In the rows, 128 means zero.
Where one turn sends some rows of the set: a few examples, then the rows asked
tizi: [134 130  94 118 138  79 122 141 139 131 132 130  81 109]
Nus: [148 139 136 116 108 146 133 139 122  87 143 111 144  91]
mozur: [136 114 152 172 139 125 113 129 137 129 138  84 110 135]
duzup: [136 113 114 164 127  99 129 142 134 131 150 154 132  81]
sebe: [126 155 143 129 109 133 116 142  98 132 111  98 107 101]
Tiz: [130 122 176 149 145 136  98 137 145 130 113 114 114 119]
Fuvup: [153 135 150  97 141 137  94 131 146 102 152 113 133 132]
zar: [140 127 136 168 109 145 119 149 105 134 117 111 102 120]
lal: [127 168  98 122 138 128 113 148 151 151 125 147 117  94]
medok: [149 110 139 113 161 131 118 144 119 101 158 154  96 128]
kegor: [123 156 117 130 131 125 144 130 109 121 181 113 149 111]
Tifam: [142 150  91 128 154 139 106 131 102 143 149 143 108 118]
Lamez: [142 144 129 152 134 125 111 157 172  87 157 140 112 131]
doto: [139  95 100 129 141  91 113 115 134 138 160 123 120 101]
lokob: [121 132 161 140 122 144 111 143 129 156 154 113  82 122]
Lume: [126 134 147 147 108 124 126 131 115 109 122  79 117  85]
bak: [141 168 135  99 130 130 139 147 118  96 122 108 125 116]
dov: [133 146 111 136 133 129 102 132 139 117 197 133  95  87]
movo: [136 142 170 114 147 148 128 146 162 106 138 133 135 118]
Nar: [146 136 119 164 160 114 116 141 139 120 127 153 148  86]
Pafuv: [114 143 112 142 139 101 138 149 163 157 134 149 111 104]
favu: [125 132  92 114 128 152 158 133 141 119 129 106 115 121]
fuvi: [128 130 174 126 131 125  80 132 144 128 147 101  98 113]
susos: [142 110 112 128 163 102 128 113 136 110 156 107 131  72]
Dudeb: [128 138 152 151 118 111 130 143 113 116 153  82  79 108]
Feb: [141 132 105 155 182 132 138 134 139 115 115 134 106 121]
nen: [137 136 105  96 146 106 106 135 150 118 152 125  79  82]
tago: [125 135 109 159 152 125 151 127 165  99 161 109 106  83]

nen goes to susos
duzup goes to Pafuv
Where do these go?
movo goes to bak
Lume goes to Tiz
dov goes to tago
Lamez goes to favu
mozur goes to zar

Where one turn sends some rows of the set: a few examples, then the rows asked
sis: [118 125 158 146 143 145 158 121 143 153 140 135 130 152 105 115 109 107
 135 181 107 138 112 125 149 137 106 131 152 130 120 137 104 123]
Kupel: [105 140 144 164 140  97 132 131 113 122 125 134 114 110 129 139 117 130
 115 101 152 131 128 148 144  91 159 102  84 123 132 123 113 146]
pog: [106 140 147 146 128  91 114 132 123 121 120 133 118 122 135 129 117 138
 121  97 148 127 140 138 137  97 171  92  85 124 127 118 120 149]
pevev: [113 129 124 142 148 128 107 124 132 134 114 134 105 121 144 155 104 122
 107  92 140 157 112 139 148 115 162  99  91 129 155 127  99 149]
lizo: [149 116 114 112 145 138  95 137 136 121 118 163 156 125 155 157 111 102
 108 127 139 131 138 120 117 141 148 132  99 149  85 150 158 123]
zorag: [117 137 129 116 131 122 105 125 130 124 117 125  96 122 143 161 113 130
 108  99 155 149 130 143 135 108 155  93  76 112 127 121 101 146]
Meno: [134 113 162  90 132 145 144 131 153 135 126 139 120 124 122 148 103 107
 119 154 127 154 121 109 135 107 128 116  94 135  92 164 105 111]
Gav: [145 102 107 110 162 156 149 137 126 102  99 140 143 104 138 146 161 130
 107 112 139 147 109 127 132 106 108 137 113 140 125 152 127 110]
lavep: [117 131 115 146 151 128 113 126 123 125 118 133 103 113 144 165 114 119
 100  91 154 151 114 149 143 112 151 106  85 121 147 125 103 148]
Rad: [116 132 124 112 135 124 101 124 135 122 107 122 102 127 143 149 123 138
 112  89 146 151 126 136 137 108 159  89  85 118 143 119 101 148]
pesi: [136 138 116 141 133 127 102 126 123 131 140 150 157 154 136 133 120 107
 124 164 137 104 153 143 116 166 119 143 137 130  78 117 159 132]
bizi: [124 113 144 138 128 150 166 130 139 151 135 125 142 142 115 122 106 103
 132 178 117 155 100 112 138 151 104 127 155 136 122 154 104 119]
fipul: [139 112  92 141 141 152 159 136 108 112 118 124 158 124 133 130 163 124
 117 146 145 136 109 138 120 148  79 146 154 130 122 139 134 117]
rodog: [143 102 114  87 152 153 139 138 134  97  91 133 141 115 138 133 167 143
 115 110 131 146 118 119 129 106 114 127 112 140 122 148 127 110]
keka: [129 123 151 100 102 139 157 131 137 138 137 112 129 145 112 125 116 118
 134 184 137 145 125 115 120 142  96 114 135 116  87 147 107 114]
Beb: [131 120 115 111 141 144 138 127 127 106 105 119 146 151 120  99 183 157
 134 139 122 121 135 133 129 130  90 130 156 124 124 114 129 121]
devet: [104 138 140 171 142  96 122 131 117 127 122 142 122 115 136 135 109 126
 116  96 145 131 128 143 145 101 170 102  91 129 139 123 119 151]
nenug: [114 129 122 127 142 126  95 124 137 129 108 131 109 128 147 147 111 131
 111  86 138 153 121 132 143 117 167  92  93 127 152 122 104 150]
Piran: [140 161  97 139 116 112 118 126 109 133 146 115 142 134 141 126 130 112
 129 175 122 105 139 140 101 148 101 144 158 116 104 122 144 121]
rukeg: [133 150 100 137 123 116 108 124 125 140 130 115 153 149 141 101 128 121
 139 163  96 115 129 118 113 153 119 132 181 134 136 126 140 126]
nas: [131 110 158 108 145 150 147 129 154 142 122 146 126 122 123 145  96 100
 118 149 116 160 107 105 143 112 134 121 106 145 111 168 102 113]
bag: [132 150 110 115 116 119 130 124 122 129 125  97 136 144 128  97 152 139
 143 165 101 119 129 124 111 129  96 127 173 118 133 123 123 117]
vurap: [130 128 119 138 136 132  91 124 140 138 126 150 167 169 138 109 118 116
 135 153 110 113 144 121 127 170 136 130 157 145 109 117 154 135]
pavep: [134 122 103 147 159 149 155 128 111 110 118 131 149 134 122 121 175 134
 121 146 132 121 119 150 134 134  79 152 152 124 125 120 132 121]
suso: [119 136 119 133 141 123 105 125 122 125 120 132 102 116 146 170 111 120
 101  96 158 145 126 150 135 114 154 104  75 115 130 122 108 148]
topep: [104 135 136 164 143  97 120 131 119 122 113 136 126 118 136 124 123 138
 119  86 139 132 126 140 146  98 169  97  98 131 149 120 118 151]
zuked: [122 135 166 111 121 137 151 122 142 142 143 123 120 156 102 119 118 121
 137 189 121 130 135 128 135 130 100 121 132 113  88 131 107 119]
novi: [144 111 115 108 145 138  88 136 147 126 108 163 160 134 155 142 111 109
 115 119 124 135 135 108 122 143 158 125 111 159 102 149 155 125]
Zeso: [137 109 105  98 121 147 140 136 125 107 103 111 156 144 132 105 173 152
 133 139 134 137 125 118 115 146  92 121 157 128 123 132 130 117]
vor: [103 136 150 149 134  97 123 130 124 123 116 129 118 123 130 122 120 142
 124  93 139 135 130 134 145  92 168  90  94 127 142 121 110 148]
koli: [108 140 138 153 135  93 123 133 113 115 119 133 117 114 135 135 127 139
 115  95 155 126 139 149 137  93 160  99  83 120 127 117 121 147]
mipi: [133 161 127 116 105 112 130 123 123 141 146 102 126 144 126 114 121 119
 140 188 111 116 136 126 107 133 102 127 157 111 104 127 120 115]
zaru: [127 152 119 153 126 121 139 123 125 154 145 114 137 139 127 113 109 103
 136 181  95 124 113 124 124 143 108 139 175 129 135 137 117 120]
zukuz: [140 127 107 131 115 132 114 135 120 132 139 140 163 144 144 142 113 102
 122 168 150 121 142 130 104 177 115 135 135 131  77 136 156 126]
zigob: [135 152  97 151 133 124 150 124 104 132 139 109 137 125 130 120 142 115
 128 172 116 119 115 142 115 133  83 150 168 117 132 129 124 116]
lon: [134 116 112 127 119 136 101 134 139 140 122 140 174 160 146 114 112 113
 133 154 121 132 130 106 117 181 134 124 160 150 111 138 150 130]

nas goes to Gav
zorag goes to Rad
Where do these go?
bag goes to rukeg
lon goes to bizi
pog goes to vor
vurap goes to sis

Where one turn sends some rows of the set: a few examples, then the rows asked
zule: [144 147 140 132 156 110 163 110 116 132  86 113  96]
tivu: [137 137 138 128 124  58 151 146 133  94 138  80 126]
vegig: [138 153 165 126 155 115 157 129 127 113  89  89  92]
zev: [132 127  99 127 170 137 182 112 164 118  86  83 120]
vot: [115 133 135  97 143 105 164 162 114 103  93  66 109]
Remo: [181 125 136 141 133 121 146 117 140  94 124 120 136]
suko: [149 129  80 116 162 129 181 147 162  87  93  78 125]
Lino: [141 124 113 122 170 121 155 153 170 114 105  72 154]
Babid: [137 125 122 120 122 109 156 123 105  98 112  63  78]
tus: [145 151 114 115 132  79 180  93 147  94 126  81 147]
Gad: [120 129 109 134 111 124 179 104 130 118 106  81  86]
kol: [133 130 149 141 143  68 186 118 130 100 130 117 138]
peteg: [140 119 102 136 154 109 207 134 159  83 115 108 152]
dav: [122  96 125 124 117  98 171 168 140  82 131  82 119]
Zirip: [135 121 114 129 173 114 159 136 153 101 106 116 169]
Zodu: [136 123  99 120 129 127 165 166 144 106 104  87  76]
Keko: [141 121 137 128 162 143 200 127 130 111  81  86 139]
zude: [138 117 115 153 142  85 152 112 153 111 131 132 122]
mugit: [154 156 127 121 132 101 152 144 117 117  96  77  79]
nupa: [179 169 138 125 138 117 190 113 134 113 110  93 119]
Vuler: [128 140 120 120 139  86 147 181 162 117 116  93 121]
dovo: [143 125 114 110 163 134 177 154 120  94  92  75 156]
mubez: [138 132 112 144 125  81 134 134 157  94 109 132 122]
Mit: [148 116 118 119 135 121 144  78 135  95 102  79 121]
kizib: [154 121 118 146 110  81 139 151 144 101 141  99 111]
mure: [148 106 111 133 138 123 201 154 158  93 105  68 150]
vas: [122 139 138 132 133  86 182 134 123  82 154 105 133]
tipu: [129 123 119 132 142 109 190  87 118 107 105  95  84]

Zirip goes to zev
tivu goes to mugit
suko goes to mure
Where do these go?
Gad goes to vas
Zodu goes to dav
Mit goes to tus
zule goes to zude

Where one turn sends some rows of the set: a few examples, then the rows asked
Niv: [106 123 105 161 149  81 132 134  50 159 111 116 127 151 146 152  83]
Lepi: [113 128 152 155 168 121 140 126 101 147 118 109 157 131 166 152  93]
Vub: [118 141 136 170 179  93 134 151  99 131 141  98  70 147  95 138 104]
gur: [128 136 166 123 160 129 161 150  68 126 138  99 106 141  98 126  50]
gam: [130  97 131 158 150 124 131 131  77 140  99 114 157 132 158 134  89]
Ridiv: [139 109 111 145 152  88 170 152  68  92 156 129 117 151  90 129  91]
Lazut: [150 127 160 134 157 114 156 164  55 125 148  87  99 149 114 142  55]
sab: [123  99 133 153 133 134 123 120  76 140 109 111 161 118 126 151  90]
piv: [133 138 147 108 173 118 155 158  76 120 146 110 105 150 109 127  47]
Memup: [ 92 126 110 154 156  77 154 121  79 139 130 126 143 146 149 168 105]
nufa: [125 140 140 161 166  84 138 142 100 130 152 106  71 142  88 139 102]
mak: [106 122 156 149 143 127 117 128  97 152 133 120 153 118 151 137  92]
Nila: [124 115 112 162 164 101 140 120  66 155  86 111 131 149 153 148  87]
Garer: [124  96 119 158 158 126 133 119  67 129  92 106 157 128 123 144  74]
Zukam: [145 114 100 144 177 102 144 164  88  97 159 137 117 151 103 126  96]
loni: [166 142 137 140 149 149 146 140  79 115 151 103 125 144  91 160 119]
beri: [135 143 128 152 175 108 112 160 103 129 139  91  76 149  97 143 103]
mobep: [142 148 140 138 129 132 144 143  87 110 158 101 124 143  81 156 126]
Fuba: [ 89 144 123 151 171  96 151 113  99 134 122 112 147 145 147 169 112]
Kazi: [138 109 106 153 161  99 165 161  64  98 156 139 123 152  98 122  93]
Vasev: [113 143 120 156 163  99 146 123  79 157 116 121 147 151 165 163 110]
Nev: [141 137 146 150 170 103 134 135 105 136 152 115  64 144 111 132 111]
sez: [142 154 125 111 137 142 139 157  77 110 145  95 123 161 100 151 113]
pudot: [134 154 137 134 129 140 144 151  82 113 151 101 124 151  95 149 134]
bepa: [ 94 125 151 156 156 109 127 114 114 148 130 115 140 118 145 156 102]
vogak: [111 108 117 154 149  92 141 124  48 153  99 106 134 140 132 159  62]
Gebu: [142 108 113 138 164  92 175 151  77  85 152 121 108 163 118 133 105]
Zuda: [135 132 166 127 146 116 157 152  67 122 146  94 105 138  89 133  53]

Ridiv goes to Zuda
Gebu goes to Lazut
Vub goes to Kazi
Where do these go?
bepa goes to Memup
Niv goes to Garer
Vasev goes to Nila
Zukam goes to piv

Where one turn sends some rows of the set: a few examples, then the rows asked
Romos: [136  89 129 114 146  92 109 126 131 133 134 138 128 135]
rarev: [130 141 112 152 131 152 105 127 116 112 157 123 123  83]
Bano: [130 130 120 116 146 142 128 144 103 136 134 114 124 165]
Pil: [ 96 125 115 129 122 139 114 112 142  97 167 172 116 126]
vada: [103 142 148 125 138 105  94 131 141  98 149 115 130  96]
Dol: [101 142 169 148 132 148 144 110 152 101 170 141 116 124]
Kepid: [110 130 175 176 129 128 104 139 119 114 118 126 118 160]
Veben: [159  87 153 128 137 144 141 136 122 132 135 125 140 114]
dum: [112 132 165 137 134 148 140 133 101 127 102 151  94 154]
laka: [159 139 110 154 137 115 118 133 119 118 168 117 110 140]
mel: [126  86 190 126 136 124 113 138 106  96 142 153 110 125]
Vuka: [117 129 121 166 133 122 111 127 131 125 134 133 126 181]
dek: [ 87 164 145 128 148 155 123 133 109 103 146 124 109 135]
Div: [155 106 123 101 127 125 140 127 131 140 152 142 131 118]
vogi: [154 133 128 140  94 121 103 157 126 113 126 123 133 124]
lanu: [129 120 149 152 145 138 152 111 124  95 135 178  96 104]
vepuz: [114 138 150 116 134 141 109 125 115 111 169 131 115  75]
Fiba: [143 131 159 137 115 123 137 124 113 120 118 173  88  96]
Maruk: [137  93 175 161 119 147 111 123 107 149 131 140 101 131]
Fanil: [ 90 125 159 153 157 130 109 124 128 101 160 126 127 165]
keraz: [104 122 157 145 117 108 110 114 140 121 103 170 102 111]

vepuz goes to Div
dum goes to dek
Where do these go?
Pil goes to vogi
Maruk goes to Dol
Veben goes to lanu
Romos goes to keraz
Vuka goes to Kepid

Where one turn sends some rows of the set: a few examples, then the rows asked
zati: [137 135 175 130 138 117  91 145 107 104 143 159]
laro: [137 118 127 140 122 102  81 158  96 173 126 140]
tos: [133 110 128 151 116 125  84 159 102 179 145 129]
Legu: [112 144 134 174 122 109 121 184 112 103 152 126]
Miz: [103 140 125 135 125 127 143 140 117 162 131 164]
bemog: [120 145 146 160 131  95 120 155 105  97 174 140]
mem: [121 148 137 150 124 119 143 123 115 145 110 111]
Nenud: [129 105 125 161 106 119  85 156 114 175 133 146]
mip: [139 117 152 159 161 114 131 133 155 147 131 124]
luze: [134 111 139 159 168 124 111 138 163 132 126 135]
bulu: [140 103 141 158 156  96 132 133 155 132 132 127]
dozi: [ 89 114 127 147 143 145  88 124 104 115 154 117]
semo: [109 141 132 115 118 106 120 114 105 145 125 127]
fubi: [128 108 130 152 139 113 145 136 162 146 137 133]
zudon: [144  97 114 154 109 125  77 150 108 155 149 143]
subop: [143 130 146 172 125 104 132 175 100 103 147 156]
vene: [134 141 150 170 134 116 116 183 105 105 165 135]
zagi: [135 159 124 159 121 107 115 163 118  92 140 142]
Gefub: [122 114 139 180 154 122 127 112 147 146 124 130]
Sulak: [117 107 101 142 128 126 100 129 108 107 170 118]
tize: [126 101 168 175 138 110 106 125 102 110 121 164]
mukot: [ 93 112 127 166 117 149 100 137  96 105 134 116]
zok: [100  88 127 145 132 158  96 158 106 133 144 117]
Dud: [113 130 169 148 156 122  94 122  88 117 126 157]
rimos: [128  94 124 160 156 114 129 138 143 132 104 122]
bimes: [138 140 125 165 131 116 120 184 106 104 161 150]
bezi: [115 102 131 132 109 115  77 170 113 155 132 157]
bagi: [118 105 121 143 132 129  88 157  87 171 150 154]
Rafis: [ 86 149 137 135 137 121 133 124 100 147 128 131]
tadob: [116 118 162 131 162 138 110 138 110 109 123 169]

Miz goes to Sulak
mukot goes to tadob
Where do these go?
zagi goes to rimos
laro goes to Legu
bemog goes to Gefub
mip goes to tos
bulu goes to Nenud
zok goes to zati
subop goes to fubi
Rafis goes to dozi

